Rotation paths and how fast each direction turns (degrees a step):
Each turn is a multiple of 5 degrees from 10 to 175, or 0.
Each row of a path follows its step; steps can be skipped.
path 1
step 0: [ -4 -14  -9  -8 -10 -14   0  27   0  22  -2 -12  17   3  -3  -7   7  -8
  17 -14  19 -12  -4   9 -14 -10   6   5  32 -15  10  -1  16  18  -3  -4
  10 -12   9  10  -1  24  11   5  -1   3   8  -5  -7   5   6 -14 -33 -10
   9   5  -6   3   8   2   3]
step 1: [ -9  17 -17  -3   3  15   9   6   2  18 -24 -21  15  -7  22   9   7  -7
   8   5  -3   8   3  -7   5   5  -3   5   9 -12  -7   8 -19  29  -5   4
 -11  -1 -16  15 -11   6   3   9  20  -3 -10 -18   3 -25   1  -6   4  -3
   3 -30 -14   2  -1  -4  13]
step 2: [ -5  20 -13  -3 -10  -6 -25   6   9  11  11 -11  27 -13 -19  -3  -9   1
  -3  -2  -1   5   4 -26 -11 -18   4   4  15  -9   2 -13   6  -3 -10   2
   3  20 -14   4   6  23  13  -6 -12  13 -14   5  -7  -6  -8 -22 -17 -17
   9 -13   9  14   6  -3  -1]
step 3: [  2  -5 -20  -5  -8  16 -11  39  -8  23   6   0  -8   1  18  17  -4 -18
  11 -14  12   1   5 -14  -1  -8 -11   9   5  -4  -7  -5   9  13  -7  -9
 -14   1   3  19  -4  26   6  15   1 -14  12  -7   8 -19  10  -5  -2   1
  -8  -3 -12  -9  -7  13 -13]
step 4: [-28   2 -12   3  -2   1   0   2   9   5   8 -21  31  -4   2  15   8  -6
   3  -4 -14  17  -2 -12   5  -9 -29   6  30 -14  16   5  11   3 -10  15
   9   6  -2   2  -1  -4 -10   1  -3 -12  -1  -5   6  -6  12  -3   4   9
   6 -31   1  26   6   0   5]
step 5: [ -7   4 -21  -8  -1   6 -13  20  -6  14   2   5   9  -7  -5   4 -26 -14
 -12  -9  -2  10 -26   5 -10  -8 -17  13   7  -3  -5   0  14   6   5 -13
  -3  -1 -27  11   5  11 -14  -5   8  12  10  13  -7 -20 -10 -30 -13 -17
   8  -1   1 -10  -5  -8   6]
step 6: [-14 -16 -15  17 -14  19   0  16  14   3   3 -10   7   8   6   8  -7   5
  33   9   8 -11   5  -2   1  10 -13   3  20  -9   7  13   0  -2 -18  -5
 -15  -3  13  25 -10  11  14   0  -7  -9   5   8   7 -28   5 -16 -10   0
  11   2   7  20   6   0   9]
step 7: [ -9 -12  -1  -7  -7   3  -5   8   7  29   6 -10  33 -10  -7   1 -13  -8
   0  -9 -27  13  -3 -11 -16   4 -13   6   6 -10  -5   5 -10  23  14  18
  -1   9   0  13   3  -4  -7   7  15 -19  -9   8 -16  -4  15   3 -22 -13
  16 -11 -15  -3  -6  -8   4]
step 8: [-11  12 -24  -6  -3  -7   3  31   6   7  -7 -12  12   6  -3 -16  -6  -4
  15   0   3  -3   8  18 -16   6  -1 -20   3  -8   7   1  13   9  -6  -6
   5  13 -18  18   7  15   8  -6  -5  -1  26 -19  -6 -15  -5 -28 -10 -15
   0 -18   3   3  17 -13  -8]
step 11: [-10   4 -18  -4 -10  -9 -16  19 -10   2  -2 -11  -5 -13   9  15  -8  -5
   5  -9  -4   1 -17  -7 -26 -10 -12  18  -1   5  15   0  12  29  -8 -11
 -13  -7  10  24   7  15   3  16 -21   9  13 -23  -4  -9  10  -8   6 -10
   6 -16   4   9   6 -10   4]
Directions:
[ 3  7  1  0 -1 -3 -1 -3  0  1  0 -3  1  2  3 -5 -2 -2 -1  4 -6 -2 -5  4
  4  6  1  4  7 -1  0 -2  0  3 -2  0  0 -3 -4 -3  4 -2 -4 -2  4  5  5 -6
  0 -4  0 -3  3  1 -1 -1  5 -2  3  3 -2] : 100
[ 1  2  0 -3 -3 -2  4 -1  0  0  3  5  0 -1  1  1  0 10  4  3 -1  0  3 -4
  5  0  1 -1  2 -5  1  2  6 -1  0 -8 -3  5  2 -2 -3 -4  1  0  0  1  3 -1
 -4 -2 -1 -2  6  1  3 -4 -5  2  7 -3  1] : 160
[ 1  3 -3  0  1  4 -2  2 -3 -1  6  0 -1  0  0  1 -6  0  1 -3 -1 -6  4 -3
  5  4 -2 -3 -2 -2  0  0 -1 -6  2 -3 -2 -3 -1  0  1  6  6 -2  0  7  0  6
  2  0 -6  3 -1 -5  2  2  8 -1  3  3  2] : 110
[ 4 -3  1 -1  6  0 -3  1 -2 -5  1  3  2  2  2  3  9 -1  4 -2  0  0 -2 -4
  2  8  3 -2  6 -4 -5  6 -5  2 -1  4  1  1  0  0 -2  2 -3  0 -3  0  2  6
 -1 -2  3  3  1  2  2 -5 -1 -3 -1  2  2] : 125
[-5 -3 -5 -5  7  0  1 -7 -2 -2 -5  1 -1  2  4 -2 -1  3 -4 -3  3 -2  5  0
  2  2 -3 -2  2 -1  1 -1  7  4 -2 -2  7 -3 -7  2  0 -2 -4  0  1  1  2  1
  3  0 -2  5 -6 -2 -3 -1 -4  3  2  1  0] : 90
[-6  2  2  1  3  5 -3 -2 -1  2 -1 -2 -2  0  2  2  8  2  4  2 -7  0  4 -2
  1 -5 -2  0  2 -2  0 -6 -4  2  5  0  3  1  5 -1 -1 -5  1  3  9  0  0  5
  1 -2 -3  0 -1  1 -2  0  5  1  0 -5 -2] : 130
